Rotation paths and how fast each direction turns (degrees a step):
Each turn is a multiple of 5 degrees from 10 to 175, or 0.
Each row of a path follows its step; steps can be skipped.
Rotation 1:
step 3: [ 22  19  20  -3  34  -6  -1   5  -1  12  10   0  -3  -7 -15  -6   2 -10
  27 -14  -9  -4   2  -5 -12 -23  -6 -19  29 -18  25 -23 -11  -9  -4  10
  11  18 -12  14   3   3 -14  -7   5   9 -19  -3]
step 6: [ 12  -6  -8  10 -13  -1  -4  15   3  -7   5  13   9   0 -16  27   3 -23
  -5  26  13  -6 -20  -6  23 -18  -8  -5 -11 -19  27  -9  21 -12   9   8
   6  25  -6  13 -16  15   2  24  -9  14  25   2]
step 7: [-16  11  -6  28  27 -14 -10  -9  11  -1   6 -13  11  -4   4  14   8 -13
  20  13  11 -36   5   4 -11 -10  -1 -42   2  -2   6  10  14  -6   6   8
  -4  -6 -12  12 -15  -2   9   5   3 -29  21  -5]
step 8: [-23   0  22  -7  -4 -18 -27  23  15  -3  -2   5  24   0 -14  -6 -14   7
  10 -18  -2 -39   9   4  16 -17 -24  -1  -4  -9  11 -19  22  -5 -13  19
  11  -9  -5  -6  11  -6 -18  12 -12  -9  -4   6]
step 11: [ 25  -5  23  23   7 -14 -15  10  17   6  12  -1  24 -22  -3 -17  21 -13
   3   6   7 -18 -24  -7  -3 -19  -4 -17 -12  -6  -9   3 -35  11  10  -5
  -7  29 -10  -5  -4  -6   7  -4 -10  14  -7  -8]
step 15: [ -2   2  25  26   6  22  -5 -24  18  -8  27   1  29 -13 -22   1  -5  -6
  39   4 -10  -7  -2  -2  -7 -14 -13  -1  10   0   4   0  12  -4 -11   3
  23 -19 -11  -3  -7   5  -4  -7 -21 -12 -13   0]
step 18: [  7   4 -10  10  10   0  11  22   3 -28  13  -3  12 -13 -19  -3 -27 -16
   3   0  28 -14 -19   2  14 -41 -12 -12  -6  -8  12  10 -10  13 -16 -10
 -18  16  26   0  -9 -11   0   5  15   1  -2  -7]
step 20: [-13  11 -12  18  19 -28 -16  12  26   5   0 -21  12  13 -23  15  -2   2
  10 -10  10  -4  27 -17  -1 -14 -11   0   4 -21  14  10   2  -3  24  10
   0 -12  21   8  -4 -14   2 -27 -20 -10   1  11]
step 21: [ 12  26   2   6 -16 -11 -22   3  20  -2  17  -3 -13 -25   4  -3 -14   8
  30   2 -11 -13  -3   0  21  -1 -10  -2 -10  -4  16  -6   4 -18  16  12
  26  16  14  -5  30   0  -7   6 -14  -6 -17  20]
[  4   0   4   2   0   1  -1   1   8   3   2  -3   4  -6   6   0  -5   3
  -6   6   1  10  -3   0  -1   4   5   2  -1   0   7   6   2  -7   3  -5
  -1   1  -5  -4   2   1   0  -5 -12   1  -9   4] : 65
[ 3 -1 11 -9  1  0 -3 -6  4 -6  4 -7 -5  5 -5  0  8  5  0  2 -4 -1  4  0
  2 -6  2  3  7 10 -1 -2  3  0 -1  0  5  5  6  2  2  2 -1 -5 -3 -6 -2  4] : 60
[-2 -5 -3 -7 -2 -5  6  2 -1  1 -2  0  0  3 -5  2 -5  4  6 -1 -7 -5  0 -3
 10 -2  1  7 -5  3  4  2  5 -3 -1 -8 -3  3 -5 -7 -3 -6 -4 -3 -4  5  9 -1] : 175
[ 8  2  6 -2  1 -1  0  2 -8  1 -5 -1 -1 -6 -4 -1  0  2  3  4  7 -3 10  1
  4 -4  5 -2 -6 -9  0 -2  5  4 -4 -3  4 -5  4 -9  2 -3 -2  2  4  0 -9  0] : 140
[ 1  1 -1 -5  3 -4 -8 -8  1  6 -1 -4 -7  1  0 -2  4  6 -4 -2  4 -3  1 -1
  3  1 -3 -7  1 -4  4 11 -3  3 12  4 -5 -2 -5 -3  0 -6 -2  1  0 -4  3 -4] : 110
[ -8   5   4 -10   5  -1   5   1  -7  -3  -9   5   2  -2   6   2  -1  -3
   0  -5   9  -4  -9  -3  -3  -9   3   1   4   5   1   0   0  -4   4   0
  -1  -4  -2   2   1  -2  -4   1  -4  -2  -4   2] : 70
[  1   1   6   2  -5   2  -6  -1   6  -8  -5   4   3   0  -1   5   7  -1
  -1  -1   3   7  -4  -5  -1  -3  -4   5   1  -9  -7   3  -2  -2  -2   1
  -1  -3   2  -9  -7   1 -10  -5   2  -1   8   1] : 160
Rotation 2:
step 0: [-17  -6 -13  -2  13   2  20 -21  -9 -12  23  12  11  -4 -19 -27  -1   2
   7   6  -6 -12   2   7 -55   9  -4   0  18 -12 -10  22 -11   8  11   6
   7  -7  13 -20  11 -15  16   2  19 -18  16   8]
step 3: [ -5  -2  13  17  -3 -22 -18 -15 -17  30 -22  10  17   2 -18  42  14  -8
  15  -6   1 -21 -16   0  -6  27   8  -5  18   5   4  13   9   4 -12   3
  11  -1  24  31  -5   8  10 -16   6 -15  15  -2]
step 4: [-27   9  37  -9   6 -10   8 -11  -4 -18 -24  -6  -7  -2  -7  12 -10 -21
 -15  -6  -2  11  14   1  -4   8   5   6  17  -9 -15  29  -6  21  13 -36
  25  -9  -2 -20  -3  -8 -10  11 -18  16  11  16]
step 9: [  3  -3   4  16  12 -11  12 -11 -14 -22 -20  -8  21 -22 -14  -3  24   7
   5  23  17 -20  -2  -7  17   8 -13  12   5   7   1 -18 -43   0 -11 -15
  -6 -14  -3  -4  -1   1  21 -22 -17  -9 -28  22]
step 13: [ -9   0  -3  24  -2  -1 -13 -19 -41   0   2  31   8 -17  -5   6 -12   3
  -9  17  24 -19  15  12  20   5   4  -7 -13 -17   2  13 -10 -13 -26   9
  27   7   8  -7 -20   5  10  11   0  -8  31  -7]
step 14: [ -7   3  27 -11  -6   5   2   4  -6   0 -33 -19  37  -8  -7  17 -21   8
  -1   7   1   3  -7 -20   4  18  -9  16  13 -21   6   3   9 -26   9  -8
   7   6  13  17   1  -8 -27   5  17   4  19  35]
step 15: [ 29  30  22  -5  16  -3  15   0  -9  23  -9  -2 -15  28 -38   4 -15  -1
   1  18  -3   6 -21  -8  -3  10 -20  -4   0   9   6   6  -9  17   6 -37
  11 -12  -5  -7  12  24  16   1  -6  -2  16  -9]
step 18: [-16 -16 -11  -7  -8  -3  44 -14 -18  20   7  13  10  -9 -24 -14  16  -9
   1   3  14   3 -10   9 -30  12  -8   3 -18 -17 -18 -10  -5 -18  15 -10
  -2  15  -3  21  17 -17   9  23  27   1  -3   7]
step 21: [  3  12  26  22  -2 -32  -7 -37  12   6  -3   6 -11 -16   4  22  17  20
  11  11  17  -1   9   3 -20  20 -13  26   2  34   6  14  -4 -15 -21  -3
   7  16  19   3 -11   6   8   2   4  -6  17   1]
[ -2  -2  -1   1   1  -4   4   2  -6 -12   5  -7   2   1  -7  -4   3  -1
   3  -3   0   0   3  -1   2  -2  -2   1  -4  -9 -12   0   2  -8   0  -6
   6   2  -2  -4  -1   0   4  -5  -4  -1   1  -8] : 160
[-5  5  6 -8  3  1 -1 -2  1  0 -1  9 -4  6 -7 -5  1 -9  0 -4 -5 -4  4 -5
  0 -2 -3  0  9 -5 -1  3 -3  2  2  6 -8  1  3  0  8  3  3 -4 -2  6  2 -3] : 95
[  0   4   0   4   4   8   8  -2   0   3  -1  -3  -3  -3   0  -1  -1   5
   0  -2   5  -5  -1   3   3  12   2   6   3  -3  -1  -4   1   6   5   9
  -1   2  -1  -7   0   3   1   3 -12  -6   3  -6] : 170
[ -2   0   3   0   2  -3   1   4  -9   6  -4  -4   0  -3   3  -5  -2  -2
   5   0   1   2  -4   7   3   2   2  -7  -3 -12   1   2  -7  -2  -5   6
   0   3   2  11  -2   8  -5  -1  -4   4  -3   3] : 65
[ -4   5  -3   0   2  -1  -2   4   5   6  -3   0  -4  -1  -4  -4  -8  -1
   7   4   3  -2   2   4   0  -6   1   5   1   2  -2   2  10  -7  -2  -4
  -5  -5 -11   4   5   3  -3  -6  -3 -10   0   2] : 80
[ -2   4 -12   0   1   3   1   1  -5  -2  -2   2   2   5   7   5   1   2
  -6  -8   1   2  14  -2  -1  -2   1  -4   4  -1   4   6  -6   1   5  -2
   7  -1  -2   6   2   2  -1  -4  -3  -8   4   2] : 115
